Each row has a name. Each piece below is followed by the name of the row it came from, unless a question asks for something else. Each question is about the rows just above it. Some pieces are copies with a little noise.

[154 140 119 113 166 167 196  99 137 104 105 137 103 121  95 139 118] = Z851
[113  93  85  70 104 168 163 108 151 113  84 138 123  90  85 139 148] = Z585
[172 161 117 134 168 169 201  89 124 130  84 130 110 120  94 135 121] = Z599
[161 156 141 129 143 166 193 105 154 112 131 111 114 110  94 155 122] = Z491
[118  96  81  70 107 160 158 117 157 117  79 137 123  90  88 130 150] = Z504
[143 103 104  62 138 163 153 108 137 115 122 113 171  74  69 125 165] = Z510
[113 100  83  69 105 171 154 109 150 117  85 134 122  91  88 140 154] = Z87
[158 105 142  91 183 153 121 148 105  86 138  94 178 106 129 184 164] = Z303
[126  88 160 114 164 132 108 152 118 118 139  91 177 131 135 182 177] = Z468
[132 110  96  73 103 166 152 112 149  95 127 141 154  64  85 109 164] = Z302
[152 156 140 135 145 158 191 109 152 116 135 112 119 114  97 148 129] = Z935
[153 138 115 120 170 167 190 101 142  98 104 132 102 124  89 146 124] = Z399
which: [125  88 159 116 163 132 109 151 118 118 138  92 176 130 136 184 175] => Z468
Right after [149] comes => [95]

[121 138 121 125 127 123 126 122 116 139 114 122 127 147 143 140 132  98
 127 120 118 120 129 106 143 125 101 131 143 108 137 116 125 130 113 132
 126 122] = Z152
[121 138 121 125 127 123 126 122 116 139 114 122 127 147 143 140 132  98
 127 120 118 120 129 106 143 125 101 129 143 108 137 116 125 130 113 132
 126 122] = Z466
[142 111 129 135 103 118 129 125 125 117 110 140 132 140 118 146 127 102
 119 131 108 132 132 139 129 129 138 127 134 143 119 129 125 130 127 131
 130  97] = Z939
Does one of the named rows hold [119 131 108 132 132] side by side, in this order? => yes
which: [141 110 129 134 103 118 129 125 124 117 109 140 131 140 118 146 127 103
 120 131 108 132 132 139 129 128 138 127 134 143 119 129 125 130 126 131
 130  97] => Z939
Does one of the named rows hold [125 131 113] side by side, in this order? => no
which: [121 138 121 125 127 123 126 122 116 139 114 122 127 147 143 140 132  98
 127 120 118 120 129 106 143 125 101 129 143 108 137 116 125 130 113 132
 126 122] => Z466

[121  77 119  89 103 100 105 118 176 132 149 143 185  88 141 127 106 141
 143  96 128 173 142 164 139 160] -> Z462
[137  93 117  80  92  86 118 116 183 134 147 138 181  89 141 167 115 140
 137 145 122 156 137 151  65 161] -> Z455
[143 120 119  80  92 146 161 117 180 139 142 137 168  94 138 172 143 138
 135 157 115 119 125 116  52 156] -> Z161
[145 127 132  86  95  86 180 120 167 154 124 137 130 109 120 173 154 127
 135 161 113 108 122 102  49 137] -> Z214
which: [143 121 119  82  92 146 161 118 180 140 142 137 168  93 139 173 142 136
 135 155 114 119 125 116  52 157] => Z161
Right after [128] comes => [173]
Does one of the named rows hold [140 137 145 123] side by side, in this order? => no
What comes right after [121] in the named rows? => [77]
which: [121  77 122  90 104 101 106 119 177 131 149 144 186  89 137 125 106 140
 142  95 130 172 144 163 138 160] => Z462
Which row holds [121  77 119  89 103 100 105 118 176 132 149 143 185  88 141 127 106 141
 143  96 128 173 142 164 139 160]? => Z462

[150 133 135 132] : Z821
[ 84 101 156 158] : Z880
[173 149 129 125] : Z287
[ 73  68 141 135] : Z420
[ 62  93 135 122] : Z653
[128 117 117 146] : Z378
[117 117 138 148] : Z616
[ 51  60 117 142] : Z111
[162 149 132 145] : Z539
What comes right after [138] in the named rows? => [148]
Right after [60] comes => [117]
What comes right after [128] in the named rows? => [117]
Is [ 51  60 117 142] printed in one of the named rows, side by side and in this order? => yes

